rotation steps, each row followed by its count of steps
The counts run from 0 to 697.
[103 127 136 186 142 123 156 117 116 121  97 151 115  82 100 140 142 157
 174 104 152 143 140 111 157 108 154 150 120 140 156  95 123 181 108 134
 168 139 147 147 118 125 125 107 163  84 171] | 20
[127 135 107 184 152 112 174 109  97 124 108 104 113 112  95 101 156 107
 134  88 132 160  95 126  99 106  99 155 101 172 107 105 127 150 113 116
 127 127 173 119 155 141 178  97 139 141 149] | 673
[126 155 159 203 126 143 137 146 120 130  83 108 136 106  99 133 133 133
 139  91 123 156 106  90 127 131 140 153 128 141 138  88 125 193  93 106
 144 114 110 152 138 151 148  90 183 134 135] | 247
[117 160  89 187 139 103 127 135 124 132 129  88 111 116 107 103 122 128
 129  68 105 141 103 115 108  82 101 141 112 129 102 106 147 140  89 129
 153 123 132 124 167 128 177 111 196 155 152] | 552
[132 166 145 169 145 121 154 112 115 105 139 106 107  82 109 127 127 169
 142  70 146 124 139 132 128 102 132 121 110 130 109 122 123 143  86 158
 196 161 119 129 141 132 167 127 191 125 160] | 84
[ 98 106 110 171 155  89 135 127 113 114 123 164 138  70  93 147 164 149
 182  71 122 151 170 121 138 115 145 137 115 125 154  94 150 158 111 128
 133 111 132 152 130 123 119  97 155 103 138] | 565
[122 123 145 144 154 125 138  87 122 129 107 121 132  50 136 106 156 153
 167  81 113 158 148 126  93 124 155 115  92 163 142  87 135 167  80  89
 138 118 129 150 155 123 124 120 138 141  99] | 201
[135 105 117 154 135 110 143 101  91 144 117 119  92  61  79 106 153 138
 152  70 134 133 127 136 126  87 139 136 129 119 103 125 119 102 102 147
 175 120 127 139 161 122 148 132 170 156 179] | 599
[ 96 117 109 186 117  82 135 112 111 142 142 127 113 104 117 126 139 140
 151  79  94 136 133 119 105 114 126 150 114 115 103 112 157 191  74  95
 121 118 132 162 188 119 121 121 159 153 123] | 63
[122 126  74 171 179 111 146 123 109 124 141 123 112  81  88 125 151 154
 158  69 136 150 137 137 154  80 130 137 114 153 137  87 167 114 139 141
 131 140 137 130 165 117 159 112 177 115 136] | 648
[144 100 124 148 153 109 144  87  91 149 105 123  97  51  72 104 162 117
 160  69 121 145 123 138 120  96 149 136 130 130 109 129 121 106  97 128
 161 108 122 150 151 129 145 118 149 161 160] | 598
[142 105 124 153 147 105 158 101 100 151 129 132  91  72  86 114 149 154
 166  71 116 116 133 123 151 111 157 135 155 118 107 108 137 140  95 132
 156 125  86 153 175 142 116 116 176 142 134] | 55
[131 136 127 146 157 140 136 106 114 114 142 120 126  77 117 123 148 174
 156  53 139 137 161 144 117 101 141 101  92 120 133 101 127 125 104 144
 161 138 111 139 179 116 161 121 184 158 151] | 413
[122 139 151 198 138 171 141 138 128 134  95 105 103  78 102 137 132 152
 167 100 132 161 102 106 163  98 168 140 134 141 156 108 127 152 113 113
 152 137 117 142 150 126 132  98 184 114 146] | 190
[129 104 153 158 171 145 154 115 117 122 102 122 131  49  90 132 146 132
 186  68 128 154 119 108 124 127 171 114 114 147 170 131 132 143 115 119
 146 133 127 152 135 115 118  96 164 128 116] | 322
[134 126 126 150 157 131 139 125 132 116 100 125 138  85 121 117 166 122
 174  62  99 169 136 102  85 101 130 120 107 131 151  90 115 152 102 122
 138 104 141 116 154 150 141  67 135 158 138] | 501
[ 95 148 136 201  93 144 119 128 135 145  94 117 110  66 115 127 140 160
 145 118 107 155 126 106 118 100 138 152 131 131 121  96 132 183  82  94
 180 117 139 135 139 116 130 128 171 130 166] | 60
[118 146 102 179 111 126 147 144 120 117 140 121 119 125 109 127 152 153
 171  72 134 147 109 107 106  94 104 135 112 112 128  99 117 170 125 144
 150 147 161 116 186 110 139  83 194 134 169] | 366
[111 121 103 151 141 125 134 110 134 148 119 120 127  41 102 108 152 142
 153  81  73 160 148 108  88 108 140 115 117 144 126 101 164 155  98 102
 146 105 132 133 156 122 119  99 152 157 104] | 145
[111 111 156 188 134 144 115 122 123 154  87 118 107  81 105 135 129 125
 168  85 107 160 103 103 131 102 167 138 119 121 149 122 130 160  79  88
 135 101 117 165 154 129 120 100 156 158 144] | 192
[131 139 119 173 129 119 175 120 116 144 130 122 107  99 110 104 149 175
 187  85 146 127 103 105 127 116 153 135 136 140 125 104 132 179 111 125
 159 161 133 141 169 104  95 118 192  87 136] | 150
[109 109  92 165 150 106 165 107 101 141 111 145 107  79  99 113 152 158
 172  92 162 129 128 135 153  92 138 144 108 147 140  77 120 135 120 145
 155 143 145 138 165 111 124 123 170 101 187] | 18
[131 135 112 190 151  84 161 104  97 146 127 109  92 100  68 122 134 121
 138  77 118 135 112 108 121 111 130 156 153 144  83 130 167 166 100 115
 148 120 122 154 131 131 157 128 175 122 111] | 514
[135 151 132 150 162  98 156  76 116 136 131 118  78 116 126 100 157 146
 175  71 135 141 122 117 101  79 142 130 120 135  96 120 118 155  96 119
 177 147 153 117 151 120 164 123 155 114 152] | 505
[123 161 143 203 119 147 140 149 117 119  85 107 142 102  92 131 132 151
 138  90 143 147 112 100 139 128 137 150 127 145 142  87 122 177 101 124
 154 128 115 150 137 138 148  98 201 126 149] | 246
[109 111 105 177 174 110 134 126 112 116 134 142 133  80  89 151 146 146
 174  63 123 153 155 124 160 113 151 138 112 135 156  93 169 154 118 125
 111 121 112 164 154 132 141  97 169 122 109] | 104
[120 130 123 159 115 121 148  84 104 141 125 112 115  67 121  93 159 166
 130  92 129 143 144 148  84 115 117 126  81 153 101  90 130 157  85 104
 151 136 150 151 187 111 150 140 157 163 144] | 664
[125 128  89 158 131 124 164  94 116 161 127 112  98  80 103  83 146 165
 148  92 130 131 106 125 105  95 118 123 121 155 100  97 142 154 117 117
 170 147 152 127 180  97 129 131 188 127 147] | 148
[107  98 110 169 160  96 159 107 105 126 156 139 105  65  85 141 136 123
 136  62 100 120 164 142 129 113 117 121 107 118 116 133 157 157  92 143
 146 128 120 155 166 143 149 107 154 168 148] | 355
[140 155  89 174 133 103 166 123 119 131 137  99  89 115 103 100 149 136
 150  77 104 130 100 114 110  84 104 139 141 137  82 106 139 148 111 136
 160 136 139 106 171 133 150  99 181 130 144] | 92
[142 152 164 187 137 154 177 120 122 110 132 115 113  71 109 136 141 179
 144  85 128 130 136 130 137 138 136 122 131 149 128 106 138 182  96 127
 157 168 105 146 162 137 136 110 180 121 110] | 29
[127 122 128 154 132  67 146 110 100 118 156 121 105  73 118 112 162 146
 190  62 125 126 134 147 104 101 139 135 109 114 104 131 118 134  76 143
 152 145 146 142 161 113 112 110 144 125 151] | 177
[117 119 121 168 165 109 129 123 111 139  76 114 153  64  76 118 138 106
 137  69 116 159 127 109 117 117 137 137 101 157 141  95 139 137  93 111
 133  82 120 155 127 143 157 101 161 162 139] | 380
[121 134 168 185 143  98 143  89 104 137  95 112 106  67 101 122 138 133
 150  92 140 146 132 122 117 123 158 148 107 153 109 135 128 169  65 103
 164 129 130 166 101 133 152 143 149 117 133] | 296
[126 126 114 163 155 122 128  78  91 124 122 112  99  85 110 113 174 130
 172  69 132 181 118 140  98  97 143 142  94 147 120 110 138 129 114  83
 114 115 162 144 176 109 171 128 139 150 123] | 372
[134 118 133 170 128 105 159 109 101 120 148 124 106 116 127 125 158 145
 160  60 109 138 135 135 107 120 109 138 108 117 110  90 121 164  88 121
 113 134 125 148 219 155 138  89 142 169 138] | 581
[147 167 138 176 127 138 167 120 129 127  99  96 102  81 104 102 149 122
 134  90  91 148 107 103  88 110 108 133 136 152  98 111 124 171  92 112
 179 119 136 107 138 156 153  91 150 150 134] | 634
